Here are some points:
[-0.2  0.2 -0.1 -0.2  1.7  0.2  1.1 -0.4 -0.2 -0.6 -2.2 -1.3 -0.2 -0.7
 -0.6 -0.9 -1.2]
[-1.   0.   1.1  1.2 -1.   0.3 -1.7  0.4 -0.1 -0.1  1.   0.1  0.  -0.3
  1.1  0.3  0.7]
[ 1.1 -0.1  0.3  1.3 -1.5  0.  -1.2 -0.2  0.4 -2.2  1.6  0.5 -0.6 -0.3
  1.1  1.5 -0.3]
[ 1.8  0.1  1.9  0.6 -2.9 -1.2 -1.2  0.1  1.3 -1.6  1.6  0.5 -0.5 -1.5
  0.5  1.   0.6]
[ 0.3 -0.9  0.3 -0.1 -0.4  0.8 -0.6 -0.1 -0.3 -0.7  1.8  2.4  0.9 -0.7
  0.7  0.3 -0.6]
[ 1.9 -0.3 -0.4  0.3  0.1  0.   0.7  1.3  0.6 -2.9 -1.6  0.  -1.3 -0.9
 -1.2 -0.9 -0.9]
[ 0.3 -0.1  1.1  1.3  0.8 -1.4  0.  -0.5  0.5  0.5  1.3 -0.5 -0.5  1.
  0.1  0.1  1.4]
[-1.4 -0.1 -0.1 -0.3  0.   1.   1.4  1.2  0.1  0.7  0.9  0.   0.4  1.5
  0.7 -0.5 -0.7]
[-0.8  0.9 -1.8  1.4  0.1  0.2  1.1  1.3 -0.2  3.3 -0.5 -0.6  0.6  0.5
  0.4 -0.1  0.1]
[-1.4  0.  -0.8 -1.3 -0.3  1.   0.2  0.5 -0.1  0.4  0.3 -1.3  0.6  0.9
  0.6 -0.8  0.9]
[ 2.3 -0.3 -0.1  0.   0.  -0.6 -0.3  0.8  0.9 -1.2 -1.5  0.7 -1.9 -3.8
 -1.7 -0.8 -0.3]
[-1.3  2.  -2.9 -1.2 -0.6  1.9  1.7  0.4  0.2  2.1 -2.4  0.1 -0.3  0.9
  2.3 -0.2 -0.4]
[ 1.1  0.2 -0.7  0.   0.4 -2.2  0.5  0.5 -0.6 -1.6 -1.4  0.8 -2.  -1.3
 -0.8 -0.7 -1.7]
[ 0.2 -0.6  1.2  0.9 -1.  -0.2 -0.6 -0.1  0.3 -0.3  0.   0.1 -0.8  0.6
  0.  -0.5  0.8]
[-1.  -0.8  0.5 -0.9 -1.   1.6 -0.3  1.   0.3  1.7  1.5  1.1  0.  -0.3
  0.8  0.7  0.9]
[-0.8  1.3  0.   0.3  0.3 -0.6 -0.4  0.  -0.2  0.8  2.  -0.5  0.9  1.5
  0.7  0.4  0.5]
[-1.5  0.9 -1.  -0.9  0.9  1.   0.9  0.4 -0.6  1.  -1.3  0.1 -0.9  0.2
  0.2 -0.6 -0.3]
[ 3.3 -0.4  2.8  1.3 -2.6 -1.2 -0.9  0.1  1.6 -3.5  2.   1.   0.1 -2.1
 -0.8  1.1 -0.5]
[ 1.4 -1.3  1.   1.  -0.4 -1.4  0.2 -0.1 -0.4 -2.  -2.2 -0.1 -1.2 -0.5
 -2.3  0.1 -0.5]
[ 1.4  0.1  0.4  1.2 -1.  -1.9 -0.8  0.   1.4 -2.3  1.1 -0.3 -1.  -2.7
 -0.9 -0.2  0.1]
[-2.1  0.9 -1.1 -1.2 -0.1  0.7  0.9  0.1 -0.3  2.3 -1.6 -2.1  0.5  2.3
  1.4 -1.4 -1. ]
[ 0.3  0.1  1.2  2.6 -1.5 -0.1 -0.9  0.2 -0.6  1.8  1.3 -1.9  0.8 -0.3
  0.9  0.   0.6]
[-0.3  1.1 -1.2 -0.1  3.2  1.4  0.9 -0.4 -1.2  2.4 -2.5 -1.3 -0.3  1.3
 -1.  -0.4 -0.2]
[-1.2  1.2 -3.5 -0.9  1.3  0.6  1.9  0.5  0.   1.7 -2.4  0.1  0.4  0.1
  1.  -1.  -0.2]
[ 0.7  0.4  0.9  0.1 -1.6  0.1 -1.3  0.8  1.4  0.5  1.7  0.5  0.9 -1.7
  1.8 -0.1  1.4]
[ 1.8 -0.2 -0.1 -0.8  0.2 -0.2  0.9  0.   0.  -1.1  0.5  1.2 -1.  -1.9
 -0.8  1.3 -0.6]
[-1.1 -0.7 -2.3 -1.1  2.4  0.9  2.  -1.  -1.1  1.8 -1.6 -1.5  0.7  1.6
 -0.9  0.2 -0.6]
[-1.1  1.4 -1.   1.5 -0.2  0.5 -0.8 -0.6  0.7 -1.1 -0.5  0.2 -0.6 -1.6
  0.3  0.  -0.1]
[-0.1 -1.9 -0.7  2.1 -0.1  0.8  0.5 -0.4  0.1  0.8  1.6  0.9  1.5  0.5
  1.5 -0.1  1. ]
[-0.5 -1.2  0.   0.3  0.  -1.  -0.6  1.  -0.5 -0.7  0.1 -1.1  0.4  0.2
  0.3 -1.3  0.2]
[-1.3  0.7 -2.  -1.6  2.8  0.8  1.9  0.6 -1.9  2.7 -2.5 -1.3  0.2  2.
 -0.9 -0.5  0.2]
[ 0.4 -0.4  0.8 -0.5  0.5  0.3 -1.5 -1.6  0.5  0.3  0.7 -0.5  0.7 -0.3
 -0.1  0.2  0.1]
[-1.2  0.1  0.5  0.2  1.4  1.1  0.2  0.   0.1 -0.4 -1.6 -0.1  0.5 -0.3
 -0.6 -0.5  0. ]
Here are 10 more points, each followed by its number:
[-0.7 -0.1  0.5 -0.2  0.8  1.  -0.8 -0.6 -0.1 -0.6 -1.2  0.9  0.7  1.
 -0.3  0.  -0.3] 0
[-3.   0.8 -1.5 -0.7  1.1  1.   1.6  0.7 -0.4  2.1 -1.4 -0.2  1.5  2.1
 -0.3 -1.2 -1.1] 1
[ 1.   0.1  0.7  1.9 -2.3 -0.9 -2.3  0.   1.1 -1.   2.4  0.3 -0.2 -0.9
  0.4  1.   0.1] 2
[-0.5  0.4 -0.2 -0.7  0.1 -0.6 -0.1 -0.1  0.6  0.2  0.4  0.9  0.1 -1.
 -0.4 -0.5  0.9] 3
[-0.3 -1.8  0.   0.8 -0.1 -1.1 -1.4 -1.2  0.1  1.1  1.9 -0.1 -0.1 -1.7
  0.2  0.7  0.1] 4
[-1.4  0.9 -1.   1.4 -0.2  0.8  1.3  0.  -0.8  2.5 -0.9 -2.4  1.6  1.6
 -0.3 -0.8  0.6] 5
[ 0.6  0.5 -1.   0.3 -0.4  0.7  0.1  1.6 -1.2 -1.  -1.1 -0.9 -0.8  0.1
 -0.6  0.4  0.1] 6
[-2.6  0.9 -1.  -2.4  0.4 -0.1  0.6  1.2 -0.5  1.3 -1.5 -0.7  1.2  0.8
  0.3 -1.3 -0.2] 7
[-1.1  1.3 -1.6  0.5 -0.1  0.6  1.8  0.8 -0.5  1.6  0.5 -0.2  0.4 -1.1
 -0.9 -0.8  0.5] 8
[ 0.9  0.3 -1.8  1.3  0.7  0.8  0.7  0.7 -1.6 -1.4 -0.5  0.5 -1.1 -0.7
 -1.1  0.1 -1.4] 9
Which of these numbered points is nearest to each point below, looking only along the 6 directions in which the first points spread most? Its number follows each.
[ 0.1  0.1  1.1  1.3  0.  -1.2 -0.3  0.1  0.9  1.2  1.9  0.2  0.8  1.2
 -0.1  0.6  1.4] > 4
[ 2.  -1.9  2.5  1.7  0.2 -0.6 -1.7 -0.3  0.4  0.3  1.3  0.5  0.7 -0.3
  0.7  0.5  0.6] > 4
[-3.3 -0.3 -1.9 -0.9  1.7  2.4  2.3  0.9 -1.1  2.7 -1.3 -1.7  0.8  2.2
  0.5 -1.   0.2] > 1
[-2.1 -0.2 -2.5  0.3  0.7  0.6  1.6  1.4 -0.2  1.   0.3 -0.4  1.8 -0.5
  1.3 -1.1 -0.2] > 8
[-2.   0.  -1.8 -0.7  3.1  2.6  1.7  1.  -1.   2.5 -2.9 -1.4 -0.4  2.2
  0.5  0.   0.1] > 1
[ 2.2  0.1 -2.5 -1.4  1.1  0.4  2.  -0.2 -0.8 -0.3 -1.1  0.2 -0.7 -1.4
 -0.3 -1.  -0.1] > 9
[ 2.6 -0.4  2.6  0.7  0.3 -1.9 -1.5 -2.3  0.  -1.6  0.2  0.6 -0.3 -0.3
 -2.6  1.7  0. ] > 4
[ 0.4  0.3 -0.8 -0.1  1.1 -2.2  1.4 -1.  -0.8 -1.8  0.6  1.4  0.4 -1.8
 -0.6  0.2 -1.2] > 9
[ 2.6  1.  -0.2  0.2  0.1 -0.4  0.9 -0.6 -0.8  0.1  0.   0.9 -0.2  0.
 -1.9  0.6 -1.8] > 9
[ 0.3 -0.3  2.3  0.7 -1.8 -0.7 -2.4 -0.8  1.6 -2.6  2.3  0.9 -0.8 -1.3
  1.2  0.1 -0.2] > 2
[-1.4  1.6 -2.4 -3.   2.1  0.5  3.4 -0.5 -1.7  2.5 -2.1 -1.2  0.2  1.2
 -0.2 -0.5 -0.2] > 1
[ 2.3 -1.4  2.2  1.3 -2.6 -1.9 -2.4 -1.3  1.2 -2.2  3.1  0.7  0.2 -1.2
 -0.3  1.9  0.1] > 2
[ 0.7  0.  -0.1 -0.2 -0.1 -1.   1.4 -1.4 -0.2 -0.3 -0.6  1.5 -1.  -0.9
 -2.   0.6 -0.6] > 9
[ 0.  -0.2 -0.9 -0.8  0.5 -0.4  0.4 -0.8 -0.6 -1.1 -2.   0.5 -0.9 -0.7
 -3.6  0.   0.7] > 9
[ 1.8 -1.   1.4  0.4  0.8  0.6 -1.3 -1.1  0.4  0.3  0.3  0.3 -0.1 -0.3
 -1.1  2.5 -0.2] > 4
[ 0.3  0.1  0.8 -0.8 -0.4  0.2 -0.2  0.2  0.9 -1.1  0.5  1.1 -0.6 -0.6
  1.3  0.9 -0.1] > 3
[-0.9  0.  -1.9 -0.6  1.9  0.8  2.2  0.5  0.3  2.  -2.6 -1.   0.2  2.7
  0.1 -0.2 -1.1] > 1
[ 0.4 -0.6  1.1 -0.3  0.5 -0.2 -0.8 -2.   0.4 -0.5  1.8  0.8 -0.5  1.2
 -0.5  1.3 -0.7] > 4
[ 0.6 -0.9  0.5  0.1 -1.1  0.1 -0.4 -0.9  0.6 -0.3 -1.7 -0.2  0.9 -0.5
  0.4  0.6  1. ] > 3
[ 4.1 -0.4  2.1  1.  -0.2 -1.3 -0.6 -1.3  0.8 -1.7 -1.6  0.  -1.7 -2.5
 -2.  -0.1 -0.2] > 9
[-1.8  1.   0.   1.2  0.1  0.1 -0.5  0.  -0.3  2.7  1.3 -1.8  1.9  1.8
  2.  -1.3  0.8] > 5
[-0.5  0.  -0.2  0.8 -0.1  0.7 -0.4  0.9  0.9 -0.1  1.4  1.2 -0.4 -1.2
  0.9 -0.9 -1.9] > 3
[-0.1  0.2  0.7 -0.4 -0.6  1.  -1.4 -0.4  0.6 -0.8  0.3  0.8 -1.4 -0.8
 -0.5 -0.3 -0.1] > 3
[ 0.8  0.8  1.2 -0.8 -2.  -2.4  0.  -0.5  0.1 -1.6  0.1 -1.   0.  -0.7
 -0.8 -1.1  0. ] > 6
[-2.   0.9 -1.4 -1.2  2.   1.2  1.3  0.3 -0.3  0.6 -1.1 -0.6  0.9 -1.1
  0.8 -1.6 -0.2] > 7
[-1.5  1.5 -2.5 -0.3  0.8  1.2  2.1  1.1 -1.   2.4  0.  -0.2 -0.2  1.5
  0.3 -0.8  0.2] > 1
[-0.4 -0.5 -0.4  1.6  0.9  0.6  1.   1.4 -1.   0.3  1.4 -0.3  0.2  0.5
 -0.3  0.5  0.9] > 4
[ 1.8 -1.1  0.5 -0.8 -0.3 -1.4 -0.2 -0.7 -0.3 -3.8 -1.7  1.5 -2.4 -0.6
 -2.7 -0.5 -1.1] > 9
[ 0.1  0.5  0.6  0.1 -1.4 -0.2 -1.9 -1.4  0.  -0.3  1.4  1.   0.3 -1.1
  1.2  0.6  0.8] > 4
[ 0.9 -0.1  0.2 -0.8 -0.2  0.1 -0.1 -0.6 -0.5 -1.3 -0.8  0.2 -2.1 -0.2
  0.5  0.1 -1.1] > 6
[-0.3  0.3 -1.3 -1.  -0.4 -0.5  0.6 -0.3 -1.2  1.   0.  -1.2 -0.1  1.1
 -0.2 -1.6 -0.5] > 6
[ 0.   0.5 -2.4 -0.4  2.1  1.9  2.5  0.3 -1.2  0.9 -1.1 -0.7 -0.8  1.7
  0.1 -1.9 -0.4] > 1
[ 0.6 -0.2  2.   0.   0.2 -0.1 -1.   0.2  0.8 -2.5  0.1  0.   0.1 -1.8
 -0.2 -0.2  0. ] > 3
[ 0.7 -0.5  2.2  0.  -1.8 -0.6 -2.  -0.3  0.6 -3.2  2.2  1.2 -0.3 -0.9
  0.6  1.3 -0.7] > 2
[ 0.3  0.3  1.9  0.9  0.4 -0.3 -0.7 -0.7  1.5  0.8  0.2  0.  -0.1  1.4
  0.6 -0.4  0. ] > 4
[ 1.8 -1.1  3.2  2.  -1.9 -2.2 -2.1 -1.6  0.9 -1.5  1.2  0.8 -0.1 -1.5
  0.   0.4  1.1] > 2
[-1.6  1.1 -3.1 -1.   1.6  1.2  3.   0.7 -1.   2.3 -2.6  1.6 -0.6  1.5
  0.4  0.3  0.1] > 1
[ 0.3  0.1  0.2 -0.4  1.1  0.   0.5  0.1 -0.5  0.5 -1.7  0.2 -0.9  0.3
 -2.  -0.9  0. ] > 6
[-1.5  0.7 -0.3 -0.9  0.4  0.9  0.7  0.8 -2.   0.8 -1.1 -0.8  0.1 -0.5
 -0.4 -2.4  0.7] > 7
[-1.6 -0.1 -0.8 -0.1 -0.7  2.4  0.2  1.   0.9  0.4  2.8  1.   0.1  0.7
  2.1  0.2  0.6] > 3
[ 1.   0.7 -1.2 -0.3  0.2  0.7  1.   0.2 -1.   1.1  0.5  0.6  1.2  1.8
  0.4 -0.2  0.3] > 8
[ 0.6  0.4 -0.2 -1.   0.2 -0.4  0.4 -2.  -0.3 -1.  -0.9 -0.9 -1.1  0.2
  0.   0.2 -0.6] > 6
[ 0.3 -0.9  1.  -0.1 -1.   0.1 -0.7 -0.2 -0.6 -0.5  1.   0.4  0.8 -0.5
 -1.1  0.7  0.3] > 4
